The rows of T fall into a few groups, and each row is roughly a mix of its group's hidden directions; one row fits no group.
T:
[[ -6   1   9  -6   7 -19 -63  22 -35  21   8  20 -15  -9  42  -9   7  15
    0]
 [  2 -10   2  41 -12 -18 -40  49 -15  10   0  29 -13 -20  27  23  -2  17
   11]
 [ -8  12  12  16   0  21  53   9  43 -22   3 -27  11   8 -41  12 -21   9
  -12]
 [ 20   3  21   9   1   7  37 -48  41  34   4 -16   8  17  31  19  -9  -7
    6]
 [  6  -2  29 -30   6  -3 -37 -17 -24 -20  11  -7  -5  33  33 -21  37 -19
  -26]
 [ 16   0   4 -21  24  -1 -49 -24 -16 -50  18  -6 -16  14  23 -15  13 -27
  -10]
 [-13   1   0 -39  16 -22 -19 -32 -17 -46   0   4 -16  11  39  -2  15 -35
    5]
 [ 35   0 -14  30  -5 -14  -7 -34  15   5  -7  -3 -13   1  23   1  20 -59
   31]
 [ -4   4   7 -54  15   5 -45 -14 -27   4  18 -10   2  13   7 -40  23   0
  -24]
 [ 14  14 -18   1  18  29  35 -20  26  32  -1 -19 -12   2 -54 -26   3   0
  -18]
 [ 19 -11 -19   9 -20  -1  45 -40   8 -28 -21  -6  23   5 -17  10  -5 -37
   31]
 [-22  -1 -17 -22   4   3 -34  44 -40 -12   2  12  -2 -16 -36 -26   3  27
  -16]
 [ -9  16   4  21 -22 -33 -17  20  10 -30  -5 -19  14 -10  17   1   0 -53
   44]
 [ -9  12  -3   1   3 -26 -66  31 -25  22   6   9 -15 -19  29 -19   9  -9
   16]
 [-23 -15  -1 -27   2 -15  39 -33   9 -35  -8  18  -1   5  38  45 -11  -1
    6]
 [ 20  22   9  38  10   0 -43  28 -18  34  -5 -10 -24  -2 -15 -43  13  -8
    1]
 [ -8  -4   5 -27  14   3 -49  18 -28  35  17  18 -11  -7  20 -13   6  42
  -26]
 [-14  -2   6 -39  10  -1 -48  12 -40  -1  16   7  19 -10  14 -13 -26  43
   -3]
 [-20   3  -7 -11  -5  -7 -28  40 -31 -60  -3  -3   1  -2 -32 -23  16 -15
   -6]
 [  4  -4  13  19 -11  -2  59 -30  31  15 -14   0  14   6  20  38 -26   6
   20]
 [  7   8  42   2  13  -1 -53  14 -13  17  19  -5 -16  19  40 -16  20  11
  -27]
 [-18  26  -1  19 -17  -6  18  38   8  23 -13 -23  27 -21 -37 -16 -31   7
   33]
 [ 14 -13 -16  25 -29 -20   8  -7 -17  42 -31  23 -10  -1  14  -1  40 -33
   23]
 [ -8   2 -47 -14  44   6 -16  -2  -4 -27   7  18 -46 -26 -27  -6  -9   4
  -10]
 [  2   0 -17  57  -4   2  23  37  29 -15  -9   8 -32 -11 -31  19  12 -17
   -3]
 [-15  -9 -14 -36 -14 -19  28 -33 -33 -35 -32   9  10  11   2  -5  16 -32
   20]
 [ 12   2  13  11   0  18 -57  46 -10   6  29 -11  11  -4 -21 -22   0  27
  -24]
 [ -8  11   0 -10  25  -1 -55  26 -10  36  19   7 -34 -11  12 -23  18  16
  -25]
 [  1   3 -13 -11  24  35  33 -10  24  25   8  -6 -17   3 -47 -10   2  28
  -39]
 [ 10   7  31  12  15   0 -58  20  16 -14  36 -11 -16   9  38   2  12  -5
  -23]
 [ 26   2  47  10   6  14   6 -27  18 -19  11 -24  -4  46  23   0  22 -19
  -29]
 [ 22   4   2 -11  17   5  12 -62  24  17  11 -13  15   0  29  13 -41   2
   24]
 [ 20   4 -13   0  12   0 -58   7 -29 -38   8  -8  -9   0 -18 -39  16 -30
    1]
 [  7   6  33   9   6 -24 -47   0 -28  14  -3   9 -13  10  63  -3   4  -2
   12]
 [  3   4   9  23 -20   7 -22  49  -3  39   4  -6  -4   4 -26 -28  44  -1
  -26]
 [ -1  -6  -3 -42  23  -2   8 -58  -6  10   3  10   6  -1  40  16 -34  22
   12]
 [ -2   1   7   5 -21   0 -45  51 -30  28   3  -1  10  -3 -19 -35  30   8
  -13]
 [-14   5  -1 -36   1  15 -19  20 -25  18   5  -8   2   9 -36 -46  35  10
  -35]
 [-46  14 -26 -21  11 -30  34  -1  -9  17 -33  23 -33 -20   7   4   1  -8
   22]
 [ 32 -23 -21   1 -25  -7   2 -40 -43   2 -26  16  28   1   2  -5  -2 -18
   38]
 [ 28 -21 -12   2 -20 -18 -17 -34 -47   3 -23  20  18   1  25  -3   0 -19
   39]
 [-38   7 -13 -59  28   0  27 -28  18  22   7   7 -20  -5  12   6  -1  17
  -20]
 [ -5   1  -4 -49  21  -6 -57 -13 -36 -22  16   2  -5   2  17 -28   9  -5
  -10]
 [ 29 -19  20  29  -2  11 -42  22 -27 -23   7  14 -17  23   4  -5  34   5
  -35]
 [ 14  -1   1  31  -7  -8 -18  14  11   5  -1   4 -37  11  10  -8  60 -46
  -16]
 [ 12  -1  12   8 -16  14 -40  34   7  51  25  -9   8   3  -7 -23  34   8
  -29]
 [-15   4 -49   0  12 -14  36 -20  10   7 -24  18 -19 -33 -14  14 -24 -11
   37]
 [-33  19  21   1  20  13  32  29  37   7  12 -11 -15  -1 -12  16 -21  41
  -30]
 [ 11   7  -9   8 -16 -12 -41  18 -40  43 -12  -1  20 -17  -9 -38  -5  -1
   33]
 [ -1  -3 -16  28 -40   0   3  48 -10  26 -14  -1  26 -17 -46 -16  10  -1
   15]
 [ 10   9 -34 -23  31   7 -41 -14 -11 -43  16 -11 -10 -14 -28 -30 -10 -22
    4]
 [ 25  -5  -6 -15  12  27 -51  -3  28   3  54 -19  12  -4  -6 -10   3   3
  -29]
 [  1  -2  14  14  -8 -28  14 -22 -26   1 -30  17   7  -1  46  23 -32   3
   46]
 [  7  -2  57   2   3  20  -1   6  -9  13  10  -7  10  35  19   1  -3  47
  -39]
 [ 15  -9  -4  -4  24  -9   7 -53   5 -18  -6  18 -39  14  45  21  13 -27
    0]
 [-13   0   9 -25 -17   0 -36  35 -41  21   0  -2  16   6 -18 -41  33  10
  -19]
 [-34   1 -30 -14 -13  -4  55  10  -1  16 -27   9  11 -22 -40   5 -15  15
   16]
 [ 14   2 -18 -21  32   3 -43 -21 -17 -58  15  -5 -18   0  -6 -21  -1 -24
   -4]
 [-25  10  15 -48  11  18  -9  15 -14 -18  16 -20  20  11 -31 -29  -5  30
  -34]
 [  5   9 -14 -46  36  22 -12 -40  19 -21  32 -23   6  -1 -14 -15 -24   3
  -12]
 [ -7   7  16  11  -4  18  68  -7  29  -5 -11 -18  18  11 -29  16 -29  21
   -3]
 [ -3  -3  -5  11  -5 -32  16 -26  -5 -26 -24  15  -4  -5  43  30 -17 -28
   46]
 [  2   2 -16 -32  38   9  11 -47   6 -54   8  -6  -7   0  -5   7 -36   0
    3]
 [ -3 -14  -4  -1  -4 -27 -13 -11 -19 -60 -10  21 -13   4  39  23  12 -35
   18]
 [-17   0  -7  12 -20 -12  52   2   6 -13 -26   1  28 -13 -12  25 -41   7
   40]
 [ -2   0  -5  42  13  -2 -33  55  11 -24  14  16 -39 -17  -3  17   6   6
  -17]
 [  9  13 -10 -31  43  10 -43 -22 -15 -27  17 -12 -27   5  -9 -36   4 -11
  -19]
 [-20  14 -13 -12  18  19 -14  39  13  32  20  -4 -16 -18 -39 -21   4  33
  -33]
 [ -1   8  27  38   3   8 -28  53  24 -17  27 -10   1  -6   3  19 -24  28
  -14]
 [ -6   2 -13 -14   9  -5 -62  32 -33 -30  11   5 -15  -7 -12 -30  22 -11
  -13]
 [ -6   6   0  17 -36 -26 -15  28 -23  -2 -17  -7  41 -17   0  -6 -19 -15
   53]
 [-32   7 -13  12 -28 -29  26  33  -8  43 -35  16  -5 -20  -2   0  15 -10
   28]
 [ 19 -13   4  44 -20   1  13   5  41   5  13   2  20 -12  21  49 -29   8
   20]
 [  5  19 -15  10   3 -17 -35  10 -28  54 -15   1  -5 -24  -2 -36  -8  -4
   36]
 [ 12  10   2 -13  15  14 -40  10 -36  -7   2 -12 -10  13 -34 -55  25  -5
  -23]
 [  1  -1  -4  52 -12 -13 -26  56  -1 -40  -1   7  -9 -18  -9  15  -4 -12
   16]
 [  5   7  15   1   0  -7  31 -40  28 -12   0 -17  25   3  30  27 -44  -8
   34]
 [ -6   4 -10  32 -41 -28  -7  38  -2  28 -17   1  18 -21   0  -2  11 -28
   41]
 [ 36 -23   9  26 -25  29  -7   8  26 -14  32 -12  44   4 -15  23 -14  18
  -13]
 [ 22  10  16  59  -4   7 -31  45  33   8  22 -15 -11  -5  -4   4   6  -8
   -9]
 [ 13   5  19 -29  18   4   8 -62  20  -2  16 -19  15  17  40   8 -24  -4
    7]
 [ -8  17 -26  17   0  -1  36   4  20  26 -14 -10  11 -30 -36   0 -43   8
   37]
 [ 12  12  31  27   1  -3  21 -20  39  33   6 -15   9   4  40  27 -33   9
   19]
 [  8 -10  10 -29  36  16 -14 -29 -14 -43  14   8 -28  24  14   0   9  13
  -42]
 [-10  10  33   0   5  29  20  25  33  -4  22 -27   7  20 -27  -2   2  28
  -47]
 [  2   4   3  21  10   7 -57  56  -3   9  25   4 -18 -15  -8 -10   5  24
  -24]
 [ -8  12  11  -4  18 -17  20 -37  34   9   3  -4 -10  -4  55  32 -30  -7
   24]
 [ 13 -13  16  -1  -5  27  52 -28  27 -33   4 -15  15  32 -19  17   4   0
  -28]
 [ -4  -8   5 -32   5  -7 -12 -25 -26  20   2  14  26 -10  37  12 -44  42
   20]
 [ -3   5 -28 -39  37   5 -18 -28 -19 -53   5  -1 -20  -3 -20 -22  -7 -14
   -6]
 [  2  17   2 -23  15  -5 -50   2 -31  -2   3 -14 -14   9  -7 -54  31 -26
   -9]
 [  5  -2  15  31 -10  19  32  18  28  55   3   1   8  -1 -10  19 -14  43
  -15]
 [ 26   2  16  -6  26  26 -13 -24  14  13  20 -13 -29  28  -1 -22  35  -7
  -47]
 [  7 -13  13  49 -26  -3  15  26  30  37   3  14   5  -8  25  42  -3  16
    5]
 [ -9 -11  13  22  -9  -9 -10  31 -10  21   1  25   8 -17  31  35 -34  50
   11]
 [ 14   7  12  -8  27   7 -49  -2  -1  17  23  -2 -37  13  21 -23  36  -7
  -36]
 [  4  -7 -13 -19  10  37   0  10  12  13  23  -6  -4   4 -50 -19  21  24
  -51]
 [  2   4   1  45 -30   0  -4  57   2   0  -9  -8   0  -1 -39 -15  33 -21
   -4]
 [-13  -3 -10  -9  -6   0  38  -7   2  -7 -23   6 -28  21 -20 -11  59 -35
  -25]]
One row of each group comes first, with its name. Which group is each row after those in?
[  4 -12 -13 -25   9  28 -21  13 -25 -20  12   3  -3   8 -46 -28  24  18
 -46] => L
[ -4   6   6  16  -4  -1  69 -25  24 -16 -23  -9  10   6  -6  26 -32  -4
  24] => N
[ -9  -1  22 -25   7  15  48 -34  21  37   2  -2   9  16  17  18 -15  37
 -18] => Z

[-23  -5 -28   2 -19 -34  -1  18 -31 -29 -31  22  -9 -17   0   1  18 -37
  33] => L
[ -3   5  35  20 -35  11  31  28  15  44  -5 -19  34  16 -15  -3   7  20
 -10] => Z
[-21  14  39   9  15   7  41   9  17  13  -5  -5  -5  11  12  23 -36  50
 -13] => N
[ 23  -5 -16   3   0  19 -61  23  18  13  45 -11   6 -15 -18 -17  15  -4
 -20] => L
[ -7 -10   8 -12  20  24  43 -18  35 -29  13   2 -18  18  -3  30   4  18
 -44] => N
[ 13   4 -23 -26  27  11 -18 -30 -10 -61  12 -15   6  -3 -28 -19 -24 -16
   6] => L
[ 42 -13  -6  -6  15  21   3 -55 -27  40 -12  11 -12  18  -3 -23  12   8
 -12] => N
[ -9   6  -6  11 -26 -24  20   7 -36 -27 -42  -2  18  -1 -18 -15  -5 -31
  45] => L
[ 11   2  -6  -5   3  -9 -69  15 -33  30  10   8 -11  -9  13 -34  24  -7
   0] => N
